One turn moves each row of this set onto another row. After a few examples, where does it send each row asked below?
pas: [ -1  -7 -56   4  41  33  15 -27 -27 -24  -9   5   0  15  -1  39 -24]
mazat: [ -8  24  10 -53  10  -1  25 -18  25  48 -29 -10  35  13  37  -1  -4]
Morum: [ -8  31 -20  18  43  32  35 -14   6 -10  28 -18 -12   8  -8  28   6]
vozav: [ -1  52 -27 -35 -37  24  16  -5  -8  46 -32 -17 -10 -29  30 -35 -35]
Kolo: [ 21  53 -63 -33  17  32  31 -63  -2 -11 -49  27  20  16   3  11   0]
Palik: [ -8  57 -27 -16 -48  30  40  -4 -17   8 -31  -5 -11 -37 -15 -33 -15]
pigo: [ 20  39 -62 -24  -6 -40  36   7  -7  10 -20 -42  11 -33   4  -6  -2]
Sipe: [-17  53   9  -9   5  35  58 -23  11  54   9   8  -1 -13   6   8 -11]
Vezo: [ 14 -12 -63  -7   5 -13 -10 -28 -19  -6  21  24 -51  -6  19  -8  -5]
Morup: [ 16   0 -45  11  33  -5  47 -45 -11  -9   0 -10  22  26  -2  33  -9]
seze: [-11  61 -44 -21 -21 -14  49  10   4  19 -13 -20 -20 -42 -17 -28  -7]
pap: [-30  34  10 -16  16  58  32 -15  12 -30  -2  16  -5  19 -23   4  -7]
tel: [  6  29 -52 -22  18  18  36 -23  56 -18  12  60 -21 -14   9 -10 -28]
zabu: [  7  11 -19 -29  -6  24 -11 -29 -21 -44 -13   2  -9  61  21  -9  -4]
Foguv: [ -9  19  12 -30   2  56   1 -33  -7  -8 -27  -2  16  49  20  -8 -10]
Zilu: [ 10  49 -60 -30  -4 -36  39   4  -4  28 -21 -39   0 -36   7 -11  -7]
tuni: [  7  39 -35 -57 -25  -7  26   6   8  37 -21   1   0 -34  33 -26 -59]
Nokem: [-14  19 -13 -37  14  36  -1  -7   8 -64 -13  11 -18  33  -3   7  -6]
fasa: [ 19  64 -48 -30  47  31 -10 -18  -2  22  16 -10 -11  14  35 -12  23]
kinog: [ 16 -19 -27 -22  17 -20  38 -30  13 -16  18  29  19  39  13   2 -43]
Vomi: [  0  55 -42  -9 -24 -12  44  14  -2   3  -1 -26 -20 -43 -17 -26   3]
tufar: [  7 -19 -50  -2  20  12  24 -24 -25 -25  21  35  -8  27   0   8 -45]
Buka: [  6  49 -22 -34 -39  41  12  -4 -23  34 -31 -14  -2 -29  31 -30 -39]
Tosev: [  1   5 -61 -21   5  22  11 -51  -6   8 -52  30  29  24  -2 -36  10]
rifo: [ -6  37 -33 -59  31  35 -28  -7 -10 -21  -4  16 -44 -13  20  17  -2]
gad: [-14  60 -32 -24 -42  20  40  -8 -10  24 -42 -11 -11 -33  -9 -36 -15]
tepo: [ 17  -5 -32 -11   4   9  -3 -22 -23 -23  33  13 -20  51  31 -13 -25]
Ripev: [-14  15 -31 -11  48  45  -1  -2   2 -40   3 -10 -20   9   8  34  -8]
rugup: [ 21  22 -53 -59  -9 -36  33   7   0  11 -32  -6  29 -30  15  -8 -44]
fizu: [  3  18   1 -36   1 -38  39 -15  43  33   2  -5  20  14  29 -11   3]
bazi: [ 14  30 -29 -60 -18   3  14  15   1  29 -13   1   8 -35  39 -23 -63]
narug: [ -6  12 -33 -79   7   2 -22 -15 -14 -36 -22  37 -25  12   1 -11  -2]
fal: [-24  40  17 -45   7  34  43 -20  19  46 -25  16  26  -4  10   4 -19]
mag: [ 13  -4   4 -29  12  14  -5 -18  11   5  21   0   7  47  49 -15 -32]
zom: [ 14  36 -57 -56 -14 -35  40  -4   0  27 -38 -10  18 -30  16 -12 -42]
tibu: [-14  32 -38 -49  27  14  18   0  26  -6  18  57  -9   9 -13 -47  -5]
Lopul: [  2  45 -12  13  -8   4  69 -45   1  48   3  -6   4  -1   2   6  10]
Lise: [ 14  -7 -54 -41  -4 -14 -27 -36 -34 -14 -19  14 -22  24  18 -17  12]
disoz: [  1   3 -66  -9   4  14  17 -41 -18 -22  -7  47 -43 -23 -10  19 -20]
rer: [ 19  15 -61   9  27  26 -11 -32  23  29   7  -6 -15   0  53 -20   9]
gunop: [  2  29 -57 -25  22  45  -6 -41 -31 -14 -30  15 -33 -19   9  39  -5]
Zutil: [  5  25 -13  -9 -13 -37  71 -39  26  27  -2   6  16  11   0  -5   8]

mazat goes to fal
narug goes to rifo
And these:
rugup goes to bazi
Morum goes to Morup
Kolo goes to tel
zom goes to tuni
zabu goes to Nokem

One turn moves each row of this set onto another row. After a few examples, where does it send each row asked below?
kivul: [  2  -8 -17 -18  10   8  -6 -47   1 -13  17  39]
bub: [-17  21   1 -54  14 -11  -9 -36 -27  14  13 -34]
Kef: [ -9   6 -36  30 -20 -16   9 -36 -12  22 -26 -12]
fumam: [ 16  -2 -35 -29   8 -26 -16 -59  -9 -41  -7  18]
demu: [-17  50 -39 -32  20   0  20   6 -35 -47   0 -43]
Vuf: [ -7  67 -23  -1  54   1  -6  -1  18  17   4  -7]
Sif: [ -2  57 -57 -13  14 -35  -6   8   8 -15 -51 -11]
vub: [-21  -9  -2 -19   5 -44  -5  -3 -49 -10 -10 -20]
mefun: [ -5 -14 -31  42  16  10 -22  -2  30 -25  14 -32]
far: [  5  28 -75 -19   9 -33 -55   4   1 -13  21 -37]
bul: [ -7  62 -47 -22  35 -45 -20  12  -4 -15 -34 -19]
deful: [-15  28 -14   7  19   7  22  30 -27 -54   9 -34]
Likiv: [  7 -19 -10 -31 -13  -5 -30 -22   9 -48   1  21]
guto: [  9  26 -67  22  37 -18 -31 -14   0  13  41 -18]
sadiv: [ 14  16 -20   8 -30 -17 -23 -42  17  -8 -23 -51]
begir: [  2  68 -34  -2  32  10   4 -11  34  17 -14  -4]
Vin: [ 39   1 -29 -29  -9   8 -14 -25 -32 -57   6   0]
fubit: [-18  26 -69 -25  22  23 -19 -42  22   6  14 -37]
Tozo: [-32  -9 -85  -5  -1 -23 -16   7 -13 -24 -26 -21]
Kuvam: [  4  -3  33   2  19 -15 -14 -20 -13  -9  20 -36]
bupi: [ 26  -3 -20 -25  -9  30  -5 -14 -27 -38  19  16]
fikom: [-21  13 -25 -18 -47  13 -13 -14  12  22 -16 -21]
Farif: [ 33   6 -34 -19   6  16   4 -39 -41 -35  14  15]
mig: [  4  37 -13  20   7  -6 -13  36  39 -19 -28  -8]
fisaz: [-13   5 -54   9   4 -10 -42  36   3   3  35  -6]
Lepam: [ -8  38  -6  12  24 -15 -27  48  21 -20 -13 -10]
pidol: [ -5  50 -17  -4  37  23  25  -7 -16 -36  25 -44]

mefun goes to Tozo
sadiv goes to Kef
far goes to guto
And these:
bub goes to Kuvam
Lepam goes to bul
Vin goes to Farif
mig goes to Sif
deful goes to demu
Likiv goes to fumam

